Rotation paths and how fast each direction turns (deg/step):
Each turn is a multiple of 5 degrees from 10 to 175, or 0.
Each row of a path follows its step; steps can be skipped.
path 1
step 0: [-0.55 -2.29  2.39 -1.03  0.41 -1.20 -0.49  0.85  1.61  1.50  0.88 -1.38
 -1.51 -1.02 -0.54 -2.01 -1.27 -1.54 -0.25  0.25 -0.24  2.30  0.35 -0.75
 -2.32 -0.21  0.42  1.22  0.63 -0.34 -3.12 -0.21 -1.19 -1.64  1.90  0.11
 -0.82  0.32 -0.88 -0.50 -0.74 -2.57  1.49 -0.31  0.50  1.29 -5.41  1.50
 -1.15]
step 1: [ 0.18  0.75 -2.44 -1.13 -0.27 -3.10 -1.50 -0.21 -0.23  0.71  1.69  1.07
 -1.48 -2.42  1.13 -0.14 -1.16  0.28  1.25  1.17 -1.82  0.75 -1.04 -0.30
 -0.18 -0.47 -0.36 -0.05 -0.99  2.95 -0.98 -1.50 -0.48 -2.38 -2.47 -2.86
 -2.75 -2.08  1.45 -2.50  0.13 -0.20 -0.60  0.98 -2.08 -1.97 -1.63  0.77
 -1.19]
step 2: [ 1.30  0.09 -1.12  0.99  1.27 -0.76 -0.41 -2.52  1.21 -0.99 -0.49 -1.33
  0.98  1.30  0.76  1.93 -1.62 -2.35 -0.15 -2.43  0.12 -1.29 -1.25  1.55
 -1.17 -0.07 -1.96 -3.03  0.48 -0.19 -0.38  0.74 -1.55 -1.51 -1.89 -0.70
 -2.31 -0.26  0.80 -1.06  0.31  1.49  1.26 -2.59 -1.22  1.24 -2.27  2.99
  2.83]
step 4: [-1.25  2.07 -0.23 -0.14  0.89 -2.47 -2.52 -1.28 -0.69  0.26  2.12 -0.42
 -1.20 -3.81  2.28 -0.86 -1.85 -0.50 -0.32  0.52 -1.21  2.09  2.05  0.65
 -1.71  0.24  1.59 -0.35 -2.77  0.74 -1.71 -2.15  0.89 -1.64 -1.25 -2.47
 -2.98  0.25  1.11  0.26  0.24 -0.31  1.99  1.18 -0.11  0.09 -0.84 -0.55
 -0.39]
step 5: [-0.20  1.22 -1.23  0.97  1.36 -3.85 -0.54 -0.87  1.99  0.24  0.50 -2.29
 -0.74  0.49  0.42  1.61  1.02 -0.38  0.20 -2.33 -1.62 -1.15 -2.28 -0.17
  0.69  0.88 -0.01 -1.97 -1.01 -0.72 -0.35  1.40 -1.51  0.18 -0.30  0.48
 -1.99  1.13  2.00 -2.67  1.22 -1.04  0.77  0.48 -1.70  0.27 -3.71  2.13
  2.90]
step 6: [ 0.87 -0.41  0.68  1.60  0.93  1.10 -1.13 -0.96  2.58 -2.18 -0.25  0.73
 -2.30 -1.35  0.13 -0.04 -2.00 -1.42  1.18  0.75  1.00  1.72 -0.09  0.33
  0.30  0.42  1.44 -0.47  2.64  0.34 -2.87  4.31 -0.42  1.05 -0.89 -1.29
 -2.25 -2.71 -0.23 -2.41  1.13  0.42 -2.08 -1.17 -1.06  1.69 -1.14  0.50
 -0.04]
step 7: [-0.68  1.87  1.01  0.99 -1.03  0.24 -2.41 -2.23 -0.33  1.20  2.18 -4.14
  0.40 -1.53  1.09 -0.71 -1.65 -1.72 -2.20  0.89 -1.97  2.79  1.58  1.98
 -1.42 -1.03  0.81  0.38 -0.96  0.39 -0.94  0.06 -1.21 -0.82 -1.24 -3.41
 -1.22  1.05 -1.89  0.83  0.01  1.18  0.14  0.54 -0.58  1.88 -1.40 -0.20
 -0.19]
step 8: [-1.28  0.42 -1.88  0.14  1.46 -3.52 -4.17  1.48  0.49  0.49  1.88  0.00
 -1.33 -0.75  0.38  0.27  0.43 -2.83  0.42 -0.12 -1.70 -0.23 -3.25 -0.10
 -0.69 -0.67  2.24 -0.26 -1.40 -0.93  2.09 -0.35 -0.48  2.09  0.92  0.65
 -1.10  0.76 -0.22 -1.54  1.08  0.56  0.95  0.64 -1.50  0.14 -3.18  1.39
  1.64]
step 9: [ 0.66  0.77  0.60 -1.09  0.46  0.39 -1.16 -1.18  2.89  0.77 -2.39  0.42
 -3.71  0.51  0.36 -0.73 -1.48 -1.57  0.58 -0.69  2.07  0.99 -0.48  1.04
 -1.61 -0.36  2.73 -1.13 -0.24 -0.68 -3.19  2.88  1.05 -0.15 -1.74 -0.22
 -1.06 -1.56  3.23 -2.02 -0.03  1.41 -0.77  0.64  0.01 -0.37 -2.06  1.79
  0.35]
Directions:
[ 0.82 -0.24 -0.01  0.09 -0.87 -0.10  0.37  0.67  0.87 -0.37 -0.45 -0.55
  0.89 -0.17  0.01 -0.05  0.89 -0.53  0.60  0.70  0.08 -0.05  0.27 -0.13
 -0.22 -0.03 -0.21 -0.72  0.03 -0.10 -0.30  0.60  0.23  0.15 -0.07 -0.46
 -0.79 -0.34 -0.25  0.34 -0.34  0.50  0.16  0.09 -0.11 -0.43  0.35 -0.17
  0.63] : 95
[-0.33 -0.14  0.29 -0.70 -0.19  0.86 -0.26  0.40 -0.20 -0.55  0.81 -0.64
 -0.09  0.13  0.42 -0.57 -0.66  0.80  0.19  0.58  0.30 -0.30  0.60 -0.23
 -0.40  0.22  0.20  0.16  0.01  0.62 -0.25  0.91 -0.06 -0.04 -0.17 -0.07
 -0.12  0.36 -0.26 -0.20 -0.20 -0.28 -0.35 -0.09  1.11 -0.72 -0.37  0.30
  0.01] : 115
[ 0.09  0.00 -0.21  0.09  0.35  0.68  0.07 -0.49 -0.74 -0.24 -0.05 -0.07
 -0.11  0.30 -0.25 -0.41  0.24  0.68 -0.12 -0.07  0.90  0.44 -0.60  0.06
  0.05  0.05 -0.30 -0.87  0.07 -0.58  0.01  0.92 -0.60 -0.42 -0.35  0.67
 -0.11 -0.54  0.61 -0.27  0.42  0.47  0.03 -0.01 -0.96 -0.77  0.14  0.19
  0.36] : 100
[-0.52 -0.50 -0.73  0.46 -0.16 -0.62  0.45  0.78  0.06 -0.03  0.61  0.27
  0.16 -0.15  0.05 -0.61  0.10 -0.14  0.03 -0.53 -0.44 -0.02 -0.48 -0.69
  0.58  0.47  0.43  0.45  0.47  0.33 -0.50  0.27 -0.75  0.58 -0.26  0.76
  0.32 -0.13 -0.86  0.38 -0.11  0.33 -0.32  0.06 -0.51 -0.61 -0.41 -0.11
 -0.04] : 145
[-0.25  0.54 -0.34 -0.01 -0.65  0.11 -0.80  0.33 -0.53  0.36  0.62 -0.19
  0.38  0.69  0.42  0.21 -0.18  0.53  0.67 -0.57 -0.12 -1.06  0.16  0.13
  0.18 -0.44  0.24 -0.75  0.33 -0.44  0.13 -0.54 -0.17 -0.27 -0.68 -0.12
 -0.43  0.09 -0.58 -0.20 -0.12 -0.30  0.50  0.37 -0.52  0.32  0.09 -0.79
  0.21] : 120
[-0.50  0.07  0.03 -0.18  0.70  0.06 -0.29  0.93 -0.02 -0.34 -0.02  0.63
 -0.67 -0.04 -0.66 -0.17 -0.07  0.07  0.29  0.70 -0.68  0.00  0.60  0.01
  0.77 -0.33  0.44 -0.07  1.09 -0.08  0.27  0.05  0.84 -0.23 -0.34 -0.42
 -0.42 -0.18  0.77 -0.03 -0.31  0.54 -0.18 -0.30 -0.55 -0.30  0.27 -0.02
 -0.42] : 140
path 2
step 0: [-0.84  0.95 -1.19 -2.17  0.92  0.00 -1.40 -2.17 -2.83 -3.78 -2.10 -3.00
 -0.38  2.44  0.96  1.64 -0.02 -1.15  2.08  0.07 -0.48  0.42 -3.24  1.07
  0.55  0.69 -2.16  1.15  0.08 -0.08  0.13  1.08 -2.16  0.80  1.56 -1.14
  1.15  1.54  1.00  0.12  0.04 -0.70  2.23 -0.43  2.35  0.53 -0.01 -0.87
 -0.09]
step 1: [-0.04 -0.08 -0.18 -1.73  0.71 -1.39  0.61 -1.52 -1.24 -1.16  0.58 -1.94
 -2.25 -0.76 -0.88 -1.01 -4.39 -1.89  1.18  0.67 -1.78  1.59 -0.59  1.47
 -2.48 -0.64 -1.63 -0.27 -1.27 -0.23  2.99  0.76 -3.92  1.60  1.43 -1.29
 -0.16  0.69 -0.30  0.72  2.42  0.03 -1.03 -0.31  1.18 -0.27 -1.45  1.58
 -0.62]
step 2: [-1.34 -1.06 -1.01  0.19  0.48  0.66  0.85 -0.34 -1.98  0.45 -0.14  1.33
 -1.97 -0.94  1.23  1.14  0.35 -1.03  2.60 -0.36  0.85  2.65  0.45 -1.54
 -1.89 -0.64  0.03  1.72 -1.77  0.04  1.55  1.60 -2.46 -0.75  2.44 -1.01
  0.64  0.20 -1.53  0.35  2.27  3.05  1.86 -1.33  1.46 -2.91 -3.40 -1.45
  0.06]
step 3: [ 0.22  0.62 -2.31 -0.06  0.66  0.42 -0.19  1.78 -0.24 -1.22  1.09 -0.72
  0.29 -1.11 -0.46  0.91  1.33 -0.83  0.61  1.51  0.77  1.85  1.27  0.77
 -3.01  2.23  0.65  1.87  1.36 -0.24  2.92  2.94 -1.30 -1.49  1.49 -1.13
  2.15 -0.45  2.05  2.68  1.34 -0.63  1.74 -2.71 -1.16  0.89 -2.22  0.17
  2.31]
step 4: [ 1.67  0.33 -3.36 -0.53  0.68  0.86  1.09  0.96  1.42  1.52  0.49 -1.87
 -1.35  0.75  3.38 -0.99 -2.33 -0.12  0.68  0.26 -0.72  1.85 -0.63  2.66
  0.30  2.36  0.27  3.95  1.65  0.28 -1.14  1.16  1.14 -0.77 -0.91 -2.37
  0.35 -0.44  0.47  0.66  1.94  0.40  0.87 -1.09  0.91 -0.12 -3.33  0.43
  0.34]
step 5: [ 0.11 -2.46 -1.43  1.17  1.41  1.23  1.24 -0.95 -0.09 -1.16 -2.86 -0.18
 -0.47 -0.04  0.08  2.28 -0.13 -1.74  0.49 -2.02 -3.53 -0.04  0.75  0.54
  0.43  0.42  0.19  2.64  2.22 -0.70  2.55  0.21  1.03  0.07 -2.74 -1.60
  0.59 -0.37  0.93  0.03  1.37 -1.04 -1.53 -1.96  3.37  0.58 -2.84 -0.65
  0.78]
step 6: [ 0.91  1.97 -0.81 -0.60  1.37  0.68 -1.03 -0.18  0.32 -1.27  0.31 -2.62
  1.42 -0.48 -0.96  2.93 -1.79 -1.35  0.87  0.39 -0.98 -3.09  0.42  0.19
  0.63 -1.29 -1.20  4.33  0.87 -3.25  0.85 -0.21 -1.54 -0.44  0.67  0.26
  1.59 -1.07  0.29 -1.44  1.21 -1.32  1.15  0.25  2.60 -1.23 -2.50 -1.61
 -0.82]
step 7: [-0.01 -1.77  0.57 -0.12  1.01  1.00  2.02 -0.83  1.00 -1.96  2.08 -0.66
  0.58  2.51 -1.43 -0.82 -1.99 -0.36  0.04 -0.81  2.14 -0.66  0.97  0.90
 -2.67 -0.53 -0.78  2.91 -3.35 -2.47  1.19 -0.13 -1.31  0.53 -1.37 -2.00
  1.32 -0.27  0.49  0.07  2.77 -1.37  1.51 -0.84  2.75  0.39 -0.72  0.76
 -2.22]
step 9: [ 0.25 -2.19  0.62 -2.00  3.39 -1.41 -0.75  0.47  1.14  1.37  0.73 -1.74
  1.56  1.77 -0.04  0.57  0.79  1.06  1.21  1.17 -1.07  0.34  1.06  1.43
 -2.38 -0.10 -2.36 -0.12 -2.17  0.20  1.95  0.97  1.45 -0.78  0.94  0.47
  0.14 -1.58  3.26 -0.71  1.41  0.10  1.60 -0.89 -0.02 -0.11 -3.61 -0.25
  3.23]
Directions:
[ 0.72 -0.07 -0.40  1.21 -0.43 -0.41 -0.26  0.45  0.11  0.43 -0.54  0.23
 -0.21  0.21  0.66 -0.19 -0.09  0.14 -0.81 -0.15  0.18  0.27  0.06 -0.11
 -0.60  0.49 -0.52 -0.10  0.38  0.21  0.16  0.96  0.43 -0.37 -0.25  0.49
 -0.15 -0.47  1.09 -0.05 -0.01  0.44  0.41  0.57 -0.03 -0.22 -0.12 -0.02
  0.47] : 60
[ 0.31 -0.08 -0.21 -0.08 -0.50 -0.22  0.17 -0.16 -0.89 -0.52  0.53  0.48
  0.21  0.80  0.08  0.75  0.47  0.27 -0.38  0.04  0.32  0.19 -0.12 -0.27
 -0.01 -0.57 -0.79 -0.08 -0.19  0.33 -0.40 -0.45  0.52  0.32 -0.12 -0.97
 -0.48 -0.74  0.08  0.07  0.13  0.74  0.02 -0.58  0.19  0.89 -0.57 -0.25
 -0.11] : 155
[ 0.12 -0.75  0.27 -0.44  0.22 -0.76 -0.35 -0.40 -0.19  0.64 -0.60 -0.08
  0.05 -0.54  0.10  0.66 -0.54 -0.18 -0.12  0.04 -1.18 -0.01  0.42  0.28
 -0.34 -0.20 -0.45 -0.51  0.17  0.44  0.00 -0.52 -0.49 -0.09 -0.43 -0.11
 -0.29  0.10 -0.33 -1.16 -0.10  0.45 -0.55  0.20  0.03 -0.19 -0.63 -0.20
  0.56] : 90
[ 0.19  0.33 -0.67 -0.55  0.42 -0.41  0.38  0.44  0.35  1.03  0.12  0.31
  0.49  0.22  0.37  0.04 -0.63  0.62  0.50  0.39 -0.37 -0.74 -0.04 -0.53
  0.02 -0.49  0.11  0.12  0.34 -0.54  0.66  0.24 -0.28  0.67  0.55 -0.42
 -0.78 -0.42  0.16  0.08 -0.15  0.32  0.28  0.33 -0.13  0.37  0.33  0.87
 -0.13] : 140
[-0.42  0.40 -0.08 -0.25  0.18  0.95 -0.61  0.27  0.09 -0.20  0.25  0.43
 -0.84  0.25 -0.45  0.17 -0.39 -0.23  0.10  0.00 -0.20  0.65  0.39 -0.27
  0.48  0.63 -0.77 -0.32  0.21  0.52  0.22  0.91 -0.58 -0.52 -0.09 -0.25
 -0.85 -0.22 -0.64 -0.33 -0.74 -0.06  0.25  0.31  0.18  0.61  0.33 -0.01
 -0.28] : 10
[ 0.21  0.18  0.27 -0.14  0.52  0.22 -0.01  0.06 -0.74  0.22  0.32 -0.42
  0.05  0.13 -0.22 -0.07  0.36 -0.66 -0.53 -0.04 -0.48  0.22  0.01 -0.20
 -1.21 -0.34  0.21  0.40 -0.76  0.71  0.55  0.25  0.47  0.58  0.34  0.01
 -0.55  0.55 -0.27 -0.18  0.53  0.09  0.68  0.72 -0.65 -0.15  0.52 -0.49
 -0.55] : 55
